(in the rows, 128 means zero)
The same turns and mirrors carry the whole set onto itself and the rows of a family onto each other. Which other rows belong to the same family as each row named below? List them in the order they appear above.
These 36 rows form 6 families of 6 rows each.
j589: [136 108 109 123 154 135  97 129 114 124 104 141 147 124 102 121 173 134
 126 127 123 128 131 101 147 144]
j148: [123  93 121 148 110 167 121 123 122 104 124 123 121 130 125 156 116 148
 133 116  84 110 120 136 112 130]
j526: [119 118 125 119 152 137 159 136 132 133 153 115 133  99 139 121 155 143
 128 117 156 127 149 118 128 115]
j921: [134 113 125 145 111 136 164 116 137 132 149 153 135 114 117 159 149 121
 132 174 152 158 135 113 122 147]
j552: [110 147 135 131 116 161 108 123 163  99 117 114 144 134 121 152 124 128
 104 135 131  97 113 108  94 165]
j36: [106 140 136 131 124 150 110 131 153 114 120  96 158 147 108 147 123 135
 100 134 134 111 136 109  94 163]
j6: [118  98 133 153 103 148 142 100 130 139 148 158 147 121 115 174 150 115
 141 155 145 153 140 116 134 155]
j877: [126 128  97 124 152 126 112 126 126 114  99 134 146 130 120 126 172 126
 130 131 136 140 117 104 154 137]
j633: [119 132 133 142 125 152  90 125 155 102 114 112 136 147 103 143 129 118
  95 138 130 121 122 116  93 141]
j853: [125  91 123 149 119 156 124 115 121 114 123 130 146 114 131 139 107 147
 115 129  81  84 121 140 109 152]
j675: [129 101 118 144 114 141 154 114 146 147 150 163 133 122 127 156 161 133
 136 158 158 152 141 123 121 151]
j311: [120  95 120 151 117 133 169 108 140 129 157 153 141 111 109 165 151 126
 127 163 149 145 133 132 122 129]
j276: [132 126 147 136 113 151  91 128 162 102 116 124 150 152 101 139 134 129
  99 131 119 106 128 100 103 150]
j918: [126 128 113 133 138 137 109 133 136 118  93 130 179 130 108 119 172 139
 122 133 131 127 145  96 141 134]
j762: [117 136 123 116 137 123 140 129 136 128 141 108 119 100 133 111 160 139
 124 113 156 132 143 111 113 127]
j370: [121 117 145 112 133 168 146 104 138 115 156 153 149 103 116 132 122 117
 128 177 113  87 112 126 139 154]
j174: [131 108 142 134 126 180 141 111 129 118 167 168 151  89 119 141 132 144
 141 151 115  96 107 134 137 153]
j105: [123  97 120 136 107 169 131 116 128 116 132 120 133 134 139 158 108 145
 137 119  84 116 114 141 109 142]
j517: [125 119 149 128 120 186 138  96 133 124 146 165 153  94 121 140 124 136
 142 161 118 101  96 115 142 140]
j333: [110 121 115 135 134 132 149 138 133 145 150 132 128  97 139 115 165 145
 121 128 155 138 161 138 122 134]
j508: [116 128 143 117 136 163 154  96 130 114 156 165 140  92 128 124 123 125
 144 164 137 101 110 125 133 157]
j132: [117 104 114 150 106 135 157  93 133 148 144 152 128 116 123 167 141 111
 141 159 140 143 118 125 129 159]
j238: [120  89 128 137 117 159 133 103 121 104 114 125 120 115 138 151 102 147
 122 131  97  91 129 139 107 149]
j631: [131 145 114 134 153 136  99 134 116 114 101 131 161 138 102 129 174 132
 126 125 119 118 126 113 133 144]
j295: [119 112 151 117 119 166 149  94 136 115 146 162 156 107 127 135 120 154
 132 164 114  92 101 125 140 142]
j77: [ 99 132 142 139 121 156 112 118 154 104 116 110 157 133 101 149 124 134
  91 144 131 106 137 107  87 158]
j911: [122 111 105 147 112 163 114 105 122 109 112 116 131 132 142 142 104 150
 136 121  89 109 116 128 117 145]
j936: [105 113 124 125 138 133 140 133 119 148 138 131 122  90 131 119 158 140
 122 107 159 141 147 134 127 134]
j718: [131 142 109 123 145 138 104 135 115 113  95 121 165 111 113 132 172 137
 123 131 127 113 133  98 143 142]
j420: [123  96 132 134 105 157 127  89 122 103 131 136 127 125 138 153 113 149
 125 124  88  90 122 142 120 137]
j455: [137 112 105 110 159 138  99 124 123 121 101 128 154 137 111 121 167 129
 131 122 121 121 125 103 140 134]
j155: [121 111 149 118 128 163 153 114 138 118 149 168 149  91 115 119 131 125
 127 179 117  92 114 116 133 143]
j971: [107 115 131 134 141 128 144 123 128 133 144 129 126 107 107 125 166 139
 127 106 160 136 165 131 122 127]
j223: [112 120 128 133 144 135 148 146 129 124 146 112 141  87 137 122 159 147
 117 115 151 128 149 119 114 114]
j723: [119 107 116 139 116 143 146  98 130 147 153 154 150 123 115 170 154 103
 136 155 148 153 141 125 134 154]
j881: [119 142 134 151 139 141 101 123 152 108 112 111 153 149 104 145 140 120
  95 136 130  98 125 111  94 142]

The rest of the family of j918: j853, j311, j276, j174, j971
The rest of the family of j723: j526, j36, j370, j105, j455
The rest of the family of j718: j921, j633, j517, j238, j936

The same turns and mirrors carry the whole set onto itself and the rows of a family onto each other. Which other rows belong to the same family as each row named below? List them in the order they appear above.
These 32 rows form 4 families of 8 rows each.
j972: [139 113 143 167 147 161 173 139 104 165 139 150 147 107]
j566: [103 118 132 138 162 127 155 143 136 145  84 148 166 134]
j191: [139 121 165 154 130 167 198 133  96 151 132 158 175 111]
j57: [157 106 176 119 143 135 167 133 123 127  81 144 146 164]
j897: [143 114 189 122 104 164 184 127 120 136 117 159 173 116]
j721: [157 108 196 115 127 159 161 119 140 133 106 148 152 143]
j114: [110 115 146 150 170 150 141 124 140 166  97 143 151 136]
j113: [148 101 173 117 134 134 158 126 123 140  81 138 126 155]
j398: [132 117 169 148 109 162 174 127 123 140 135 157 195 113]
j986: [169 124 197 127 124 152 164 125 139 136  95 150 152 132]
j377: [160 114 191 150 118 158 171 112 144 140 125 152 154 130]
j431: [137 129 144 176 138 157 168 140  97 170 119 147 152 103]
j40: [122 108 149 119 147 113 159 138 122 133  75 137 157 155]
j171: [115 133 137 162 155 146 141 129 123 174 113 134 161 117]
j576: [139  97 168 101 138 118 176 141 107 133  78 143 161 138]
j161: [101 111 129 127 153 132 140 142 126 150 101 140 174 129]
j968: [125 108 134 171 157 149 161 136  96 172 110 142 140 128]
j35: [111 123 131 160 171 141 158 132 126 164 120 144 163 125]
j480: [104 111 157 110 149 133 151 132 139 146  78 145 178 134]
j792: [172  99 184 131 134 134 181 129 118 137  96 145 131 140]
j182: [153 128 191 135  99 153 174 122 119 141 119 146 178 115]
j823: [147 119 192 135 114 164 188 114 112 138 128 150 179 132]
j17: [112 127 139 129 162 137 137 147 128 155  84 142 176 123]
j729: [153 124 163 151 119 158 179 141  88 150 132 147 180 106]
j700: [155 115 197 131 117 155 179 115 132 131  97 152 151 149]
j442: [124 110 140 158 124 152 181 146  82 153 122 153 177 113]
j587: [124 101 142 114 148 128 154 153 113 137  70 145 149 141]
j712: [165 113 178 115 143 126 155 131 118 140  80 131 141 148]
j598: [105 121 131 162 148 150 150 132 135 166 120 148 153 114]
j949: [142 110 164 144 114 155 192 133  89 152 139 147 165 108]
j475: [121 123 142 171 146 149 185 129 102 169 130 147 155 110]
j569: [126 117 154 114 142 117 154 145 113 146  62 136 154 134]

The rest of the family of j40: j566, j191, j57, j35, j823, j700, j475
The rest of the family of j712: j986, j431, j171, j182, j17, j729, j569

The same turns and mirrors carry the whole set onto itself and the rows of a family onto each other. Which other rows belong to the same family as each row named below? List them in the order they appear above.
These 32 rows form 4 families of 8 rows each.
j89: [132 140  99 161 127 134  67 122 109 139]
j231: [135 134 136 121 152 123 102 115 159 113]
j342: [114 134  98 168 119 128  97 117 112 157]
j731: [145 136 101 164 120 127  82 133  99 159]
j170: [161 143 129 119 142 113 132 141 135 134]
j141: [133 130 138 122 147 111 139 128 144 137]
j813: [159 140 127 134 137 119 136 150 144 138]
j776: [132 137 145 119 159 118 112 119 150 123]
j511: [139 134 140 121 152 122 102 110 159 119]
j218: [110 136 114 163 132 128  75 105 117 159]
j966: [111 132 104 162 127 133  77 107 116 144]
j848: [154 143 119 131 134 116 139 148 147 135]
j31: [139 134 148 114 153 115 114 118 154 138]
j705: [136 134 112 159 133 131  53 115 126 143]
j623: [137 140 107 155 131 130  62 112 108 149]
j599: [139 133 118 156 131 136  55 110 126 150]
j640: [155 143  99 165 119 129  76 140 115 157]
j313: [128 132 101 171 115 121 104 129 122 173]
j206: [118 131 107 171 124 123  97 124 110 168]
j791: [135 140  93 166 120 131  88 132 104 151]
j933: [170 141 131 121 146 124 102 138 145 117]
j126: [159 139 146 110 152 118 103 131 146 131]
j106: [158 150 136 113 154 120 106 132 140 121]
j805: [161 140 139 117 146 114 122 145 141 142]
j151: [110 124 114 166 127 124  82 102 133 160]
j212: [165 145 125 122 146 124 104 142 147 114]
j755: [131 132 109 172 115 126 103 130 123 177]
j669: [141 136 144 121 146 111 133 132 149 150]
j787: [157 138 106 165 120 133  74 140 114 160]
j509: [112 128 119 165 126 130  82 100 134 166]
j324: [127 134 136 133 142 116 138 121 159 140]
j378: [123 131 129 130 141 114 137 120 159 134]

The rest of the family of j623: j731, j170, j141, j776, j218, j206, j106
The rest of the family of j813: j511, j705, j640, j313, j933, j151, j324

The same turns and mirrors carry the whole set onto itself and the rows of a family onto each other. Which other rows belong to the same family as each row named below? List them in the order they appear above.
These 16 rows form 4 families of 4 rows each.
j657: [153 119  90 145 142 121 114 118 142 120 127 113 130]
j74: [135 159 117 151 126 132 122 127  98 128 128 146 149]
j247: [121 115 132  94  88 127 101 146 125 115 112 156 139]
j243: [106 115 117 102  89 125  92 146 130 113 110 148 146]
j502: [160 117  85 137 139 129 117 121 134 119 134 114 124]
j734: [115 122 112 116  91 142 115 165 156 158 144 131 113]
j824: [148 175 120 136 112 136 132 144 119 121 133 149 138]
j748: [143 129  90 157 138 130 108 120 138 125 133 105 120]
j693: [101 121 130 111  91 123  89 143 133 116 106 145 143]
j190: [125 112 123 107  94 139 116 155 159 150 144 125 106]
j308: [145 158 123 148 127 128 133 126 113 134 139 153 151]
j491: [109  95 122 112 104 125  92 130 113 127 110 147 146]
j770: [144 156 123 141 123 131 130 119 112 124 149 152 150]
j656: [125 111 122 140  97 141 105 151 146 165 150 144 107]
j643: [116 120 114 121  96 141 113 168 150 162 129 126 108]
j607: [141 133  93 122 135 125 118 123 145 108 124  96 129]

The rest of the family of j770: j502, j693, j643
The rest of the family of j657: j243, j734, j308
The rest of the family of j491: j824, j656, j607

The same turns and mirrors carry the whole set onto itself and the rows of a family onto each other. Which other rows belong to the same family as each row named below? List them in the order they appear above.
These 32 rows form 4 families of 8 rows each.
j107: [140 130 128 121 140 116 108 136 156 131 169]
j399: [143 131 117 129 123 156 121 102 140 154 140]
j103: [129 134 108 129 124 164 132 107 128 145 140]
j292: [137 135 115 126 130 158 136 107 122 155 146]
j852: [134 107 118 143 116  87 143 118 143 133 120]
j368: [132 112 127 136 107 102 149 102 143 135 121]
j283: [134 125  97 149 124 122  94 142 129 118 140]
j612: [139 127 119 141 127 134 166 128 104 116 103]
j730: [133 110 121 155 114  99 139 108 148 133 122]
j93: [128 129 109 153 131 140 149 127 104 119 100]
j890: [146 125 138 126 139 109 109 145 166 139 153]
j459: [135 152 126 118 154 163 122 148 125 123 135]
j779: [134 128 134 145 141 103 147 166 142 104 113]
j774: [140 117 142 135 142  91 136 159 143 108 119]
j653: [147 130 151 101 144 135 159 132 146 141 127]
j739: [137 142 123 128 159 154 119 167 128 118 138]
j242: [143 134 157 114 133 125 165 122 149 141 118]
j90: [148 130 154 106 152 125 162 126 143 133 131]
j417: [141 130 135 108 139 111 118 137 166 136 154]
j567: [139 148 130 126 154 151 125 162 115 113 136]
j608: [122 122  99 164 123 120 109 135 125 112 132]
j794: [127 132 123 143 131 138 165 141 109 119 100]
j400: [138 109 117 136 114  98 148 102 145 135 135]
j541: [135 132 147 111 146 128 172 124 140 138 115]
j469: [130 133 116 127 119 145 128  98 131 158 140]
j750: [134 126  94 161 129 133 104 148 133 118 136]
j185: [130 135 113 148 125 150 158 124 116 119 100]
j414: [130 126  92 157 116 125 112 139 117 117 141]
j68: [143 150 130 119 149 160 130 162 134 125 130]
j23: [138 126 128 133 151 106 139 169 138  98 115]
j895: [140 123 131 137 137  91 138 156 138  95 125]
j737: [143 120 127 122 135 118 103 127 162 135 158]

The rest of the family of j399: j730, j890, j779, j242, j750, j185, j68
The rest of the family of j612: j107, j292, j90, j567, j400, j414, j895
The rest of the family of j283: j852, j93, j459, j417, j541, j469, j23

